Look-ups in named tables: a row name and a column name give one cell, copied from the table.

mab:
	maf	tili	zaguvi	rur	fal	fuv	mebivuk	rulu
nos	0.331	0.626	0.352	0.556	0.518	0.713	0.420	0.648
niz	0.844	0.472	0.575	0.532	0.502	0.532	0.511	0.555
gub	0.605	0.587	0.729	0.612	0.631	0.509	0.699	0.528
dupige	0.524	0.588	0.503	0.572	0.557	0.608	0.524	0.593
kuv	0.851	0.521	0.904	0.612	0.671	0.390	0.818	0.464
lekaza	0.842	0.478	0.589	0.540	0.508	0.525	0.535	0.532
funori	0.238	0.721	0.718	0.665	0.746	0.563	0.771	0.580
med	0.680	0.558	0.735	0.588	0.612	0.490	0.692	0.524
fibog	0.729	0.565	0.921	0.633	0.711	0.390	0.866	0.474

nos, fuv => 0.713
lekaza, mebivuk => 0.535
niz, fuv => 0.532
nos, mebivuk => 0.420
gub, maf => 0.605
fibog, zaguvi => 0.921
lekaza, rur => 0.540
med, zaguvi => 0.735
med, rulu => 0.524
fibog, fal => 0.711

gofepo:
cols = bam, bes, pezem, suk, vipok, tira, supes, gupovu, nopu
tuka: [49325, 31142, 76775, 57274, 19196, 39529, 20223, 51191, 21896]
nepa: [51169, 29605, 77310, 56264, 20511, 39823, 21496, 51894, 23489]
felev: [45470, 65173, 7576, 29229, 87209, 57108, 85313, 42586, 82567]
zik: [39492, 62325, 2755, 28852, 78031, 51611, 76859, 36198, 75150]

What is the tira of zik in gofepo?
51611
What is the suk of nepa in gofepo?
56264
What is the supes of zik in gofepo?
76859
What is the vipok of zik in gofepo?
78031
What is the pezem of tuka in gofepo?
76775
What is the bam of tuka in gofepo?
49325
What is the suk of tuka in gofepo?
57274
What is the suk of felev in gofepo?
29229
What is the gupovu of felev in gofepo?
42586
What is the nopu of felev in gofepo?
82567
What is the suk of zik in gofepo?
28852
What is the vipok of felev in gofepo?
87209
What is the bes of felev in gofepo?
65173
What is the gupovu of nepa in gofepo?
51894
What is the supes of felev in gofepo?
85313
What is the nopu of zik in gofepo?
75150
What is the supes of tuka in gofepo?
20223
What is the pezem of zik in gofepo?
2755
What is the bam of felev in gofepo?
45470
What is the pezem of nepa in gofepo?
77310
Which row has the largest suk? tuka

zibor =
	bisema	lobika	boso	fifas	banib	suf	guzir	mimules
mozulol	40	63	39	38	38	75	59	37
fatefa	55	24	57	70	50	23	32	57
mitik	53	51	44	15	54	47	53	47

mitik, suf => 47
mozulol, mimules => 37
mozulol, guzir => 59
mozulol, lobika => 63
mozulol, banib => 38
mozulol, suf => 75
fatefa, fifas => 70
fatefa, mimules => 57
fatefa, bisema => 55
mitik, lobika => 51
mitik, boso => 44
mitik, bisema => 53
mitik, fifas => 15
mitik, mimules => 47
mitik, guzir => 53

Table fosin
columns: baginar, felofeg
bik: [5.92, 7.50]
baso: [7.89, 1.24]
bozibu: [9.23, 1.42]
fug: [6.27, 7.66]
ruf: [6.04, 7.49]
nire: [5.57, 6.75]
kiladez: [7.69, 1.30]
poza: [6.43, 7.43]
ropenu: [7.58, 6.82]
gozizuv: [8.09, 5.88]

felofeg of kiladez = 1.30
baginar of fug = 6.27
baginar of poza = 6.43
felofeg of baso = 1.24
felofeg of ruf = 7.49
felofeg of gozizuv = 5.88
felofeg of poza = 7.43
baginar of nire = 5.57
baginar of baso = 7.89

nit
|  | feg | pego | noneraf | fik | tigesed | ren | gok |
|---|---|---|---|---|---|---|---|
| dovif | 0.8 | 1.8 | 1.2 | 23.6 | 19.4 | -2.8 | -20.7 |
| natola | -2.3 | -4.4 | -4.0 | 1.7 | 4.0 | -2.2 | -6.7 |
| foto | -2.2 | 0.8 | 4.6 | -73.1 | -75.3 | 1.7 | 69.7 |
| somezi | -1.5 | -2.1 | -5.8 | 52.0 | 52.7 | -4.2 | -55.9 |
| masak | -2.2 | -5.1 | -8.0 | 50.0 | 53.2 | -4.4 | -55.5 |
| kinu | -5.0 | -5.5 | -1.5 | -80.5 | -76.4 | 1.7 | 69.8 |
| vemal | -1.4 | -2.3 | 3.8 | -71.3 | -72.2 | 1.2 | 70.0 |
| figi | 0.3 | -0.4 | -3.7 | 64.1 | 62.3 | -4.8 | -63.3 |
| dasuza | -0.1 | 0.4 | -1.2 | 31.6 | 29.2 | -3.2 | -31.3 |
| pazod | -1.7 | 0.0 | 4.3 | -66.4 | -68.5 | 1.3 | 64.3 |
| rigap | -6.0 | -8.5 | -8.4 | -28.1 | -20.4 | -0.8 | 13.7 |

gok of kinu is 69.8
tigesed of dasuza is 29.2
pego of dasuza is 0.4
noneraf of masak is -8.0
gok of foto is 69.7
gok of dasuza is -31.3
pego of foto is 0.8
tigesed of kinu is -76.4
feg of dasuza is -0.1
feg of pazod is -1.7
feg of kinu is -5.0

